In the data rows, 128 means zero.
Each pair is two rows. How far apart are they, by a hidden measure? 0 means very close, and 20 very far. Two or three weighted sums of its numbers give each row a place; it is the straight-line distance between the places.
[163  95 152 142  83 164 149 124 151 115 123 119 108 159 113 136 103 160
 143 134 103]
[ 99 124 104  93 143  89  85 109 101 136  87 123 144  95 158 158 124 116
 133  97 164]: 8
[ 82 106 153 137 117 146 138 144 147 135 130 110 124 128 166 133 156 123
 134 135  95]
[106 125 120 129 161 126 125 150 111 106 133 151 105 109 157 115 160 108
 130 135 130]: 8
[190 112 185 143 100 170 180 133 135 103 138 124 113 142  93 116  70 159
 144 144 119]
[130 133 117 119 153 119 134 116 126  98 149 137 128 116 119 140 131  96
 121 148 128]: 7
[108 117 119 152 140 147  98 142 100 104 157 137 105 141 164 126 138 127
 122 161  84]
[146 107 168 150 122 165 173 139 123 154 117 114 136 160 111 133 107 136
 128 135  90]: 11
[133  84 149 153 109 158 159 156 149 145 136  78 139 174 122 133 108 134
 119 166  94]
[ 87  89 108 122 143 133 108 117 173 137 125 138 144 159 163 117 145 100
  99 111 112]: 6
[137 132 147 162 126 154 149 142 145 108 146 128 106 116 109 110 111 146
 123 123 112]
[ 92  99 136 140 145 130 129 162 178 146 124 123 110 142 164 116 153 106
 114 123 108]: 6
[104 108 105  77 119  87 119 112 127 161  76 125 164 120 159 157 138  78
 130  86 171]
[159 147 100 102  83 130 120  98 115 155 122 126 126 136  95 141 107 133
 122 122 115]: 7
[137 113 105  69 128  78 107  85 146 149  57 161 187 107 157 183 142  94
 129  98 163]
[129 159  95 101 165  93 104  93 141 117 110 139 160  90 176 138 155  97
 138  99 153]: 7
[ 59 110 153 161 116 144 104 155  91 145 143 129 100 166 134 130 151 170
 105 178 131]
[143 137  92 128 144 117 106 143 126 104 151 161 101 124 132 146 153 123
 138 136  97]: 13
[ 96 102 107 122 150 115  94 139 148 111 115 181 142 127 144 117 152 118
 131  98 133]
[111 120 108 129 140 115 112 134  80 100 125 154 143  98 137 138 155 107
 120 111 142]: 8
[117  89 131 150 116 130 113 140 136 142 141 135 121 112 138 135 143 112
 139 121 137]
[166 137 147 163 145 160 151 136 104 103 110 104 101 132 111 125 110 126
 118 162  87]: 5
[109 127 165 182 156 146 196 172 176 130 126  37 144 152 146  99 128 164
  70 161 105]
[136 130 130 145 139 113 122 142 125 120 152 149 108  95 151 135 140 119
 128 134 124]: 9
[112 131 117 145 108 141 152 126 156 133 105 134 103 158 109 113 136 107
 149 141 108]
[160 141 155 129 115 147 175 157 113 105 140 106 123 133 130  99 112 160
 142 132 113]: 8
[104 130 121 133 187 112 107 146 111 119 158 125 147  91 161 140 160 122
 135 135 130]
[127 127 164 164 120 158 177 146 129 114 143 109  95 127 107 107 105 175
  79 142 109]: 9
[135 163 112 101 144 116 102 104 106 135 120 113 121  96 118 141 135 104
 125 130 144]
[161 133 137 127 106 142 142 130 128 127 142 137  95 124  94 119  96 128
 150 135 108]: 4
[122  98 165 153 111 151 144 165 139 104 115 126  98 136 143 104 124 143
 126 159 114]
[146 115 116 130 117 133 118 125 152 149 143 126 108 127 106 133 120 104
 159 104 134]: 11
[143 141 165 137 126 147 133 151  91  54 152 122  91 107 108  95 104 167
 122 146 124]
[132 138 123 113 176  90 107 113 112 109 145 151 148  87 148 134 160  71
 128 116 147]: 8
[173 120 162 143 118 137 142 138 137 107 137 133 110 142 110  99 106 144
 137 135 125]
[132 128 153 145 132 147 163 156 141  89 129  97 134 137 120  93 116 157
 106 135 103]: 2
[112 167 128 119 124 132 139  99 166 156 129 119 120 132 108 135 119  92
 119 135 127]
[182  97 146 128  92 165 168 126 154 116 123 130 115 138 106 107  89 145
 121 115 107]: 12
[ 92 143 115 135 169 106 102 111 113  93 113 126 169 102 143 169 131  96
 138 100 138]
[ 99 126 171 179 141 163 140 163 102 161 109  84 124 154 142 121  99 156
  91 183 122]: 9
[124 100 121 137 129 129 134 138 153 124 136 142 107 147 125 125 160 110
 154 136 131]
[103 141 142 152 150 128 128 140 130 104 141 155 112 113 138 148 146 134
 129 156 109]: 6
[128 103 112 148 167 136 118 148 165 114 146 142 142 145 147 123 129 114
 128 137 101]
[146 134 160 143 134 119 155 158 121  77 149 144 121 109 115  75 120 178
 103 119 121]: 5
[130 122 107  91 117  94 107 105 112 167 107 139 168 116 149 154 143  98
 117 102 156]
[110 145 136 141 135 138 123 147  98  84 154 173 140 119 131  88 151 105
 113 136 109]: 6
[137 135  96 113 131 131 121  91 151 151  99 161 123 131 108 141 116 123
 144 118 133]
[ 80 129  92 135 130 107  76 125  86 117 150 158 168 105 139 139 121 149
 112 145 152]: 16
[103 174 105 104 157 107 126 105 149 131 102 128 184 102 144 151 135  94
 126 130 152]
[132 132 152 140 107 148 149 123 119 100 150 127 102 160  92 118  97 143
 100 149 107]: 9
[137 135 111 123 147 127 120 124 126 103 154 128 117 113 117 117 109  98
 152 132 116]
[161 113 157 129 119 146 149 124 157 142 129 121  90 140 122 130 144 119
 132 146 115]: 9
[154 172 120 129 103 129 109 110 136 130 126 110 100 152  91 112 100 137
 136 116 123]
[112 106 147 137 111 151 160 123 150 154 121 100 114 119 103 136 127 117
 126 141 110]: 10
[125 146  99 105 123  83  94  90 127 155  97 121 160 121 119 132 142  99
 147 108 176]
[140 112 137 129 151 128 136 145 110 115 153 129 116 107 148 124 145 137
 135 134 122]: 6
[163 141 119 117 123 134 133  86 171 134 116 152 108 109  91 123 130 104
 162 105 134]
[160 111 154 152 116 163 171 153 147 123 146  63 140 165 106 123 101 147
 136 108 106]: 12
[141 118 133 146 139 132 138 138 130  95 176 161 122 104 150 106 127 138
 127 141  89]
[143  77 125 143 106 129 135 150 111 140 125 128 138 136 110 127 152 116
 136 127 109]: 16
[104 137 143 151 126 173 131 140  95 141 139 122  87 128 113 166 113 150
 106 178 108]
[123 130 150 166 131 149 168 151 140 114 133 113 112 143 108 117 119 163
  92 149  88]: 11
[103 118  98  86 118  72 111 116 100 154 122 123 178  77 145 140 117 117
 112 107 174]
[154 128 129 109 124 129 142 136 145 146 160 154 123 131 117 134 137 112
 154 138 131]: 11
[153  67 100 156 130 129 132 144 170 129 144 143 110 142 144  87 133 114
 139 107 122]
[119 125 118 128 161  97  97 127 129 132 154 172 126 135 169 127 150 113
 139 130 121]: 9
[152 170 115  88 151 106 116  96 168 118 115 157 160 110 121 163 128  94
 142 100 174]
[129 144 155 142 147 134 130 159  95  93 144 132 114 115 132  95 142 171
 128 146 115]: 17
[108 163  97 116 129 123 132 146 100 117 160 141  91 127 100 109 111 119
 109 134 129]
[ 88 135 160 158 120 157 157 134 116 150 142  75 110 139 115 150 108 142
 124 172 112]: 8
[129 130 194 152 128 131 159 167 146 148 115  49 122 136 148 102  99 171
 124 144 118]
[ 95  96  94 109 126  74  85 115  94 155 120 112 161  87 142 151 111 121
 110 102 166]: 13
[129 157 126 113 160 108 106 103 132 110 100 159 173  80 145 142 160  97
 148  79 166]
[104 138 132 161 179 145 116 142 128 125 147 153  82 117 135 130 135 138
 106 128  84]: 9
[133 154 100 100 144  97 103 114 106 138 144 132 138  79 130 129 120 115
 136 111 152]
[123 158 110  97 170  99 101  96 111 133 106 151 125 110  97 146 119 142
 139 126 146]: 12
[177 122 123 127  79 148 163 127 150 134 107 124  88 147  68 112  73 137
 150 131 112]
[107  94 137 145 148 141 102 149 128  97 130 157 130 148 178 110 176 160
 121 122 121]: 8
[148 142 154 123 104 141 149 144 148 148 111  94 110 126 115 120 138 117
 129 134 122]
[175 141 164 151 136 168 183 153 141 105 138 112 137 132 117 111  83 158
 118 129 119]: 11
[145 148 106  78 106 114 120  65 160 169  98 135 175 136 152 146 118  86
 115 127 148]
[110 126 131 140 164 127 127 149 114 133 126 145 121 127 181 125 150 108
  97 120 115]: 14
[139 124 140 125 114 113 135 131 146 152 109 133 136 114 147 123 157 107
 148 117 138]
[117 166  96 104 159  89  90 104 131 142 111 123 148 131 122 142 128 101
 147 107 163]: 18
[123 152  94 106 138  79  94 121 105 143 127 117 178  77 150 142 123 140
  90 114 158]
[120  90 142 160 155 131 108 165 123 113 123 155 121 138 159 101 166 153
 132 108 119]: 9
[159 105 124 143 118 150 114 145 162 112 125 158 113 143 125 107 114 133
 126 139 129]
[114 151 151 149 145 137 123 147 108  91 149 103 102 118 136 111 135 178
 109 180  96]: 4
[131 101 105 109 141 116  96 113 114 123 136 153 121 110 140 145 139 111
 139 102 146]
[117 118 113 134 104 144 128 132 142 128 139 136  89 130 128 127 123 140
 121 145 109]: 5
[101 124 148 159 129 146 125 140 116 121 170 116 100 130 147 119 153 167
 117 154 110]
[115 112  94  88 109  67 100 107 105 154  86 101 179  93 129 162 139 104
  92  90 175]: 6
[119  97 134 151 159 130 122 155 113  97 169 159 103 133 151 147 177 149
 140 158 117]
[174 113 141 150 107 156 154 117 129 103 168 109 105 152  78 117  90 125
 151 118 119]: 10
[161 106 174 139  90 154 177 136 159 111 132 119 145 148 116  86  93 153
 146 121 122]
[ 65 125 155 165 129 153 146 160 160 160 132  96 105 131 178  94 130 157
 115 140 110]: 2
[ 73  96 170 161 154 137 140 178 158 129  99  37 132 177 168  75 145 129
 113 143 114]
[131 134 119  90 127 112 140  81 135 141  88 143 159 124 138 157 151  81
 133 103 165]: 8
[119  94 119  93 107 115 129 109 166 144 100 140 184 136 150 139 142  84
 160 102 150]
[124 141 112 140 163 110 104 115  98 125 131 149 125 114 155 125 155 120
 122 128 136]: 7
[165 136 131 125  93 148 137 140 189 146 131  88 130 149 107 106 127  99
 163 148 116]
[123 105 125 147 151 119 112 133 108 104 140 162 117 116 164 117 136 129
 125 148 105]: 7
[159 127 124 117 121 133 116 118 146 146 125 152 113 126 107 112 106 119
 163 110 134]
[115 151  95 112 161 105  85 124  99 130 138 155 149 129 136 135 143 146
 117  89 150]: 11
[132 128 107  88  98  86  89  94  97 162  78 129 168  82 131 169 113 113
 135 100 173]
[147 149 118 120 136 133 123 143 125 122 140 136 107 122 116 109 129 150
 162  88 127]: 13
[112 123 138 133 131 138 133 147 103 107 139 122 114 131 144 108 124 154
  80 166  88]
[100 133 102  85 125  84  88  99  98 146 106 117 157 103 135 151 107 123
 140  89 189]: 7
[109 121 178 168 107 165 157 153 116 146 142  70  95 179 114 123 121 150
 102 161 107]
[138 159 137 136 137 134 137 133 125 119 140 153  95 128 111 129 147 143
 130 145 104]: 7
[ 97 126 106 100 128  79 102 113  85 127 127 141 181  75 158 147 128 115
 120 107 179]
[111  94 106 145 143 141  96 138 108 118 151 185 124 148 162 128 149 119
 145  99 123]: 9
[ 97 108 107 119 119  96 102 150 117 120 105 147 160  99 185 150 126 124
 119  87 141]
[114 129 104 100 147  89 130 131 115 126 110 135 174  86 145 156 144 111
 142  83 159]: 6
[103 129 108 103 156  86  99 114 124 128 130 141 175  93 172 174 146 105
 132 118 157]
[119 143  96 138 154  93 123 140 129 117 121 140 169 112 148 127 161  81
 129 114 138]: 6
[112  68 136 147 123 164 134 106 144 164 137 139 120 178 122 161 131 129
 114 119 128]
[113 121 103 114 143 114 109 142 126 118 112 153 134 133 142  98 139 107
 138 118 139]: 10
[120 149  92  99 105  79  97 124  88 146 104 118 164  94 132 137 105 135
 124  88 167]
[126 126  98 107 142  95  96  94 129 134 102 124 176  98 133 155 130 104
 105 100 193]: 10
[103 150  86 129 120  94  95 122  79 151 150 118 155  81 134 120 118 157
 151  94 147]
[ 96  77 107  90 128  92  93 114 116 162  78 149 182  88 143 188 126 103
 135  91 154]: 3
[ 98 150 104  96 104 102 117  97 132 149  92 118 142 126 128 157 136  98
 141 104 139]
[169 158 171 151 111 171 170 139 138 121 155 100  95 142  92 128  77 165
 108 151 108]: 15
[124 107 151 151 130 141 147 124 116 176 122  88 118 143 128 147 131 139
 144 171 118]
[147 128 108  98 111 134 114  79 138 184 122 146 126 142  95 165 110  93
 133 113 149]: 7
[121 137 155 131 133 141 137 156 116 136 137 148 141 110 103 117 156 125
 108 128 130]
[123 138 139 135 159 136 136 137 116 135 150 125 113 125 148 106 160 139
 120 150 110]: 7
[110 141  90 104 137 103  92 116 105 130 138 136 119 103 139 116 143 105
 123 116 159]
[116 133 132 146 159 157 118 137 107 117 154 128 110 153 121 118 107 146
 105 167  79]: 11
[113 177 105 107 126 109  87 117  83 127 128 116 123  86 112 120 124 134
 139  94 158]
[125 151 141 163 125 149 171 152 183 161 120  77 144 148 140  93  99 137
 110 144 107]: 18
[128 131 138 143 129 145 144 150 127  99 149 138 128 134 145 117 129 149
 132 152 105]
[101 144 150 173  99 144 149 156 104 139 159  88 101 144 123 124 114 146
  99 173  98]: 5
[147 116 136 135  76 158 165 139 170 163 131 100 131 162 112 122 134 136
 115 103 117]
[126 108 114 118 112 103 121 124 115 144  95  96 154 109 136 149 137  91
 132  97 160]: 11
[125 119 111 121 150 124 144 158 131  96 146 150 118 116 138 114 158 121
 127 130 111]
[123  85 123 140  58 153 143 145 138 121 135 151  92 153 108 118 142 130
 138 140 121]: 10
[118 136 128 109 104 139 128 106 128 121 134 165 105 127 144 134 123 140
 143 124 132]
[130  98 119 114 136 103 124 130 133 149 115 125 119 120 147 161 152 101
 140  99 140]: 8
[114 170 114 134 164 122 107 127  97 133 146 115 148 129 148 159 161  96
 123 143 119]
[124 144 101 109 161  97  83 123 111 127 121 135 164  97 140 161 129  84
 126 118 150]: 1
[144 176 104 104 106 136 138 107 127 119 125 116 104 151 105 137 104 123
 143 133 128]
[152 132 146 126 145 134 144 157 127  93 163 122 142 113 143 125 140 140
 127 131 130]: 5
[164 112 147 131 108 149 131 139 185 160 109 132 130 164 142 118 148 117
 166 128 125]
[107 114  85 116 149  83 106 140 111 131 125 145 170  74 136 149 105 150
 101 112 160]: 9
[121 117 146 143 157 137 147 150 131  98 138 134 108 122 110  95  95 167
 129 121 114]
[ 96 114  73 100 133  78  84 137  96 137 150 158 122 105 125 110 117 150
 110 131 143]: 17
[126  82 156 116 106 144 130 123 171 171 114 119 139 136 115 145 109 103
 168  95 124]
[137 131  90  85 147 100 113  86 135 139  73 129 185 116 145 163 152  90
 130 117 158]: 7
[120 121 152 163 151 139  93 163  92  78 139 139  98 112 151 139 160 153
 120 148 115]
[146 123 151 135 128 144 155 154 158 128 115  90 130 139 110  75 111 134
 112 121 113]: 12
[ 95 124  82  92 124  76  94 113  98 162  89 129 163  70 149 157 144 118
  99  93 184]
[110 101 104 147 130 142 136 144 130 123 137 150  99 149 132 100 146 134
 107 153 112]: 6
[153 114 106  82  98 123 136  79 163 175  72 135 131 156  99 142 119 148
 132 111 153]
[146 137 110 123 116 109 113 104 135 135 130 114 137 124  92 111 114 139
 157 122 129]: 6
[109 143  94 104 132  88 103 121 108 128 127 121 160 102 128 157 131 123
 110  84 160]
[127 151 131 120 121 117 137 126 119 122 147 149 118 127 136 120 135 115
 142 129 155]: 4
[127 131 120 137 135 129 102 131 126  98 141 139 128 117 137 144 143 123
 150 130 103]
[ 95 132 118 113 194  88 110 105 119 104  97 157 182  98 162 170 162  80
 140 112 178]: 8
[128 106 150 126  89 159 131 131 158 185 123 109 105 174 127 136 107 141
 140 140 126]
[140 116 156 154 159 145 162 149 115  51 144 138 119 131 118  89  91 165
 122 130 141]: 11
[120 152 156 154 151 133 111 156 101  98 156 127 103 135 151  95 140 171
 130 154 115]
[ 96 141 101  86 126  80 122 104 106 155 121 133 168 104 134 161 139 110
 111 100 170]: 1
[125 107 110 154 127 140  96 116 150 118 141 180 133 131 132 134 158 122
 145 105 111]
[200 150 190 138  99 167 198 138 143  87 144 106 139 145  86 110  49 172
 151 108 135]: 8
[141  71 127 115 114 137 109 120 178 157 108 172 135 173 134 114 142 133
 134 112 131]
[103 111 173 161  95 170 157 129 102 148 114 105  99 138  83 144 104 146
 109 155 114]: 5
[127 138 158 154 138 145 159 165 137 129 135  80 148 145 156 101 126 147
 122 125 129]
[129 142  91 118 161 112  89 103  93 119 149 172 132 155 113 130 129 144
 147 128 142]: 16
[133 104 175 144 132 149 136 157 119  71 156 131 113 123 109 109 102 144
 119 139 116]
[129 108  85 120 153 123 110 123 148 128 120 134 137 126 141 138 165  93
 109 138 125]: 8
[131 129 118 131 136 134 127 132  90 106 160 129 114 108 108 122 135 127
 137 140  98]
[146  81 161 137  87 160 143 115 157 142 141 132 114 150 123 145 120 141
 132 131 117]: 11
[144 138 104  75  94 116 107  85 149 147  83 142 146 143 135 140 116 112
 126 112 150]
[130 132 134  96 103 126 125 113 160 143  84 122 136 140 158 171 143  86
 159 111 149]: 4
[ 93 151 102 109 172  90 121 109 120 113 113 149 172  87 142 182 131  97
  96 149 159]
[140 121 125 143 150 124 106 168 114  97 153 155 103 124 158 117 145 143
 120 140  92]: 7
[121  92 108 111 119 105 100 133 104 137 130 167 105 121 120 127 130 104
 142  98 132]
[100 114 104  99 144 108 100 125 134 122 132 168 138 112 156 129 116 115
 121 104 136]: 9
[118 133 154 149 125 131 163 157 134 111 144 109 120 137 131 108  94 156
  85 146 104]
[114 167  97  85 138  96  82 106 122 118 126 154 153 113 133 146 120 127
 129 103 167]: 5
[103 126  86 129 175  94  92 135 123 127 155 132 156  89 159 146 100 113
 121  94 151]
[111 128  99  93 110  76 102 104  99 142  82 118 178  91 163 166 126  96
 112  81 174]: 17
[183 130 105 120  93 131 141  88 142 149 118 111 111 139  71 133  77 134
 152  98 141]
[131 128 133 140 134 135 145 143 104 146 141 126 141 135 139 128 149 133
 141 128 113]: 10
[139 140 149 115 128 132 142 129 175 136 104 105 139 136 118 140 128  94
 122 139 108]
[118 115 111 153 127 147 120 135 155 132  98 155 116 136 158 125 140 124
 135 109 118]: 6
[128 110 153 157 114 164 114 127 113 138 128 144 116 121 146 163 129 142
 132 148 118]
[110 113 143 162 157 136 140 169 155 124 148 125 116 132 151 132 146 122
 115 159 101]: 12
[121 133 133 153 159 137 155 128 130 103 131 123 100 121 120 101 111 138
  91 143  97]
[151 123 133 119 123 134 130 147 175 106 147 107  94 132 145 116 113 146
 146 144  97]: 9
[116 130 102 104 120 115  98 114 106 120 127 166 139 138 141 131 121 113
 117  98 139]
[121 157 118  97 117  94 118  98 137 155  86 106 144 117 114 157 153  96
 130 108 160]: 7
[146 131 163 148 133 155 142 139 132 122 120 100 116 136 146 120 135 132
 119 141  97]
[164  81 151 135  70 159 142 135 166 166 125 100 102 162  80 109  77 154
 166 103 111]: 5
[109 123  97 111 171 100 111 105 111  98 116 158 163  94 143 157 141 102
 117  94 168]
[124 105 155 142 116 167 155 130 152 172 120  98 116 172 122 144 134 123
 107 147 118]: 6
[ 86  80 137 155 149 125 148 176 175 123 116 109 143 147 162  80 140 126
 115 130 111]
[120  93  99 145 120 109 118 163 141 114 133 143 111 121 160 110 141 144
 115 118 120]: 6
[ 90 124 100 117 157  84  93 126 114 122 115 143 158  87 164 154 139 122
 118  85 142]
[111 117 112  86 139  80 117  82 117 136  57 102 197 109 181 169 175  58
 126  95 170]: 13
[122 144 138 140 136 141 146 153 117 112 141 164 104 131 123 114 142 138
 112 142 109]
[112 165 140 145 162 134 141 154  94 126 134 101 114 138 114 150 150 132
 115 169 115]: 8
[134 102 151 149  88 170 145 126 163 134 141 124  87 160  78 132 108 129
 156 138 124]
[112 138 137 159 156 150 103 150 102 118 142 128 119 138 146 131 138 168
 132 156 111]: 5
[105 144  99 103 166 109 106 111 115 111 138 147 167 122 134 149 135 110
 133 102 156]
[135 103 132 136 122 143 113 147 122 105 152 144  82 126 142 121 162 129
 131 147 125]: 16
[121 137 111  81 122 107  98  99 129 151 119 156 141 144 119 143 158 115
 141 102 155]
[112 117 149 156 111 153 120 138  96 132 134 118 116 137 125 156 129 140
 131 139 103]: 1
[148 165 176 160 131 161 174 150 133 121 134  98 136 144 103 111  91 166
 117 143 110]
[154 115 141 132 105 161 158 142 196 139 115  97 125 173 128  82 103 116
 125 117 113]: 11
[136 185  76 111 134 121 103  86  81 150 127 143 143 130  81 120 102 152
 139 143 155]
[110 119  93  91  86 100 109  95 127 181 110 118 148 127 115 142 120  91
 117  93 161]: 7
[114 144 107 122 180 114  91 140 124 106 137 164 123 104 150 140 164 103
 136 106 131]
[184 202 128 109 100 136 113  59 126 136  96 131 136 152  82 142 106 138
 149 148 147]: 10
[107 146  98 112 134  75  88 102  89 162  99 120 148  98 135 170 142 111
 141 108 175]
[108 108 130 155  99 137 141 152 138 138 111 108 120 148 136 120 148 116
 119 164  92]: 8
[102  93 113 146 145 122 107 131 128 148 128 155 135 129 157 144 154 113
 125  96 122]
[138 118 134 132  90 151 141 125 126 163 162 159  92 128  95 121 133 117
 127 139 105]: 7
[181 147 128 113  77 137 139 108 127 139 120 144 130 124  79 120 133 136
 131 110 139]
[ 89 146 134 136 115 129 116 130 113 142 120 127 105 113 105 166 140 113
 119 143 103]: 12
[ 99 131 138 165 120 162 118 156 109 138 142 105  97 136 151 166 143 168
 102 172  96]
[116 143 109 100 126 108 104 105 133 128 130 122 151  85 135 133 150 110
 168  93 154]: 6
[152 153 102  98 118 116 119 109 163 148  95 124 160 130 119 142 138 103
 160 103 149]
[136 157 106 121 133 126 119 119 113 145 126 155 120 119  78 121 105 154
 122 131 145]: 8
[123 146 110  98 107 118  98 120 118 122 124 136 135 130 110 116 127 151
 144 113 155]
[178 127 175 157 103 176 179 160 126 126 139  74 132 143 111 111  84 158
 136 149  96]: 11
[109 133 106 113 164  97 109 124 103 122 132 142 155 109 142 130 124 116
 128 106 148]
[113  96 126 113 120 132 123 115 157 146 109 140 136 152 143 169 158 109
 139 105 165]: 5
[151 135 129 106 121 120 126  97 133 135 125 131 123 129  96 143 112 120
 171 152 124]
[114 110 152 149 143 145 149 141  89 125 148 137  99 129 127 149 127 130
 117 157 106]: 6
[138 137 125 144 139 133 146 143 124 115 160 143 111 126 114  86 134 122
 101 145 111]
[144  97 109 105  79 127 130 115 204 139 105 128 141 131 124 127 143  93
 148  97 141]: 11
[130 111 119 145 136 130 143 157 146  92 163 134 125 129 143  79 147 135
 108 134 115]
[133 148  98 104 129 100 131 126 163 146 106 111 152 140 150 163 151  84
 146 104 147]: 7
[145  80 120 142 121 133 117 141 145 129 118 144 108 130 156 101 148 146
 141 124 113]
[151  93 149 135  77 171 168 110 136 149 118  93 117 144  94 133 102 144
 117 145 101]: 3
[ 90 144 145 166 177 161 105 155 100 100 132 146 126 120 148 132 170 159
 112 139 132]
[143 119 132 159 136 149 151 156 129 120 143  98 126 130 135 115  96 125
 130 143 101]: 5
[161 146 122 110 117 124 131  89 146 131 108 127 127 139 115  91 128 120
 143 133 137]
[127 124 143 152 166 137 121 157 115  91 147 143 138 120 167 103 141 121
 101 142 112]: 8
[101 135 156 166 139 143 112 152  83 113 122 127 108 137 130 148 148 155
 113 172 105]
[196 179 119 114 115 124 140  96 114 129 137 150 133 140  71  92  99 145
 146 132 132]: 13
[148 126 127 151 151 153 131 146 120  83 167 154 115  82 133  77 148 121
 168 108 115]
[138 159 120  93 134  97 126  88  99 161 116 141 142 108 104 173 104 124
 151 135 150]: 13
[150 154 134 137 121 143 142 117 109 128 126  89 102 140  89 110 106 118
 113 144 116]
[137 100 125 159 141 145 109 143 148 104 126 130 107 127 140 119 151 132
 151 117 110]: 3
[113 164 105 100 148  98  84 112  92 132 124 127 146  96 118 137 125 123
 147 105 163]
[155 118 112 147 155 147 127 138 119 121 172 161  92 112 119 108 139 138
 139 154  95]: 10
[175 123 145 104 110 132 153 126 145 138  89 134 120 133  97  96 126 116
 170 124 145]
[123  73 141 114  98 129 131 116 189 171  98 133 129 185 136 142 122  83
 167  84 136]: 10
[119 152  92  94 108 114  91  90 106 167  92 147 148 131 124 159 135 110
 132  98 159]
[106 119 164 155 168 122 165 175 145 116  85  66 133 165 157  78 117 157
  85 132 107]: 11
[148 148 186 156 110 168 168 145  80 127 141  88 107 132 118 131 117 179
 124 186  94]
[141 135 129 115 106 120 118 128 161 129 132 140 127 141 117 124 113 107
 151 103 142]: 13
[136 115 161 131 109 152 169 149 159 121 122 113 110 145 112 101 125 130
 148 150 107]
[103 141 152 153 119 139 142 125 108 160 142 132 102 140 135 163 133 131
 125 180 128]: 6
[136  93 153 152  88 169 148 144 148 136 130  95 144 163 127 127 131 145
 104 152 104]
[125 132 104  81 105  97 111  70 130 148  90 133 171 125  98 116 126 119
 143  99 167]: 4
[ 86 158 168 163 155 141 126 151  92 140 130 103 114 113 152 145 149 163
 109 165 128]
[148 157 111  85  79 116 120  87 116 166 100 129 103 133  80 124 107 114
 145 128 155]: 7
[118 168 113 106 152  97 108  89 115 148 116 126 154 108 124 146 117 103
 125 115 163]
[116 132 107 105 160  91  96 100 110 123 133 143 141  98 159 157 144 105
 122  96 154]: 5
[105 141 107  68 138  80 117  86 125 156  90 136 207  97 166 185 149  82
 118  86 173]
[145 118 149 145 138 148 128 160 106  75 148 135 120 127 142 122 161 166
  98 150 100]: 4
[ 99 140 123 153 142 133 123 161 115  97 160 165 103 121 143 121 147 128
 106 147  96]
[105 144 101 121 157 104 107 116 114 122 119 141 178 100 141 163 139 113
 154 116 158]: 1
[101 144 143 138 147 131 122 125 123 143 122 141 142 122 130 193 139 109
 114 150 132]
[111 135 114  88  95 103 126  93 156 148 109 112 150 122 156 164 138  84
 117  96 165]: 16
[109 128  94  76 119  66 106  96  95 142  89 128 163 111 139 160 133 101
 146  94 179]
[118 119 144 151 143 136 126 155 147  89 167 124 123 106 123 113 113 112
 142 134 108]: 16
[109 148  91 106 131 104 106  82  85 136 115 136 140  85  95 144 119 142
 147  98 162]
[135 139 101 102 131 112  89 116 144 135 107 160 151 112 130 124 140 119
 150  94 158]: 4
[108 128 134 157 133 132 124 139  98 105 130 134  93 133 117 120 132 167
 101 171  83]
[157  98 155 135  85 171 164 134 163 147 125 117 106 151  86 138  97 141
 144 104 132]: 10
[131 147  96  99 168 111 106  98 126 129  96 160 163  93 135 162 138 124
 143 110 160]
[100 133 113  97 108  90  94 107 128 171 100 128 163 129 146 166 143 105
 139  97 165]: 9
[152  92 157 157  87 156 164 141 146 130 127 117 127 152 126 142 103 142
 132 123 109]
[170 139 154 162 127 152 185 139 151 109 130 104 126 113 108  95  99 168
 136 147 106]: 11
[119 120 153 142 161 129 130 157 112  92 151 149 105 122 148  96 133 151
 132 149 113]
[ 87 138 100 114 136  97 104 111 101 120 146 166 159 115 153 179 136 128
 136 118 160]: 6
[110 132 105 121 143 124 119 134 140 107 135 160 131 141 143 135 143 104
 154 120 136]
[153 134 105  96 152 114 114  80 147 154 105 106 162 131 124 156 130  87
 135 142 145]: 13
[186 117 160 132 111 155 160 130 143 122 133 110 125 129  70  98  89 150
 138 142 120]
[ 87 147 154 158 145 151 110 142  60 135 152 136 104 127 120 147 109 151
  94 179 118]: 17
[109 137  97 113 156  95  95 131 111 110 125 135 150  83 144 142 143 130
 139  95 161]
[123 129 111 110 110 115 138 107 137 125 117 131 132 125 110 140 143  88
 127 142 121]: 3
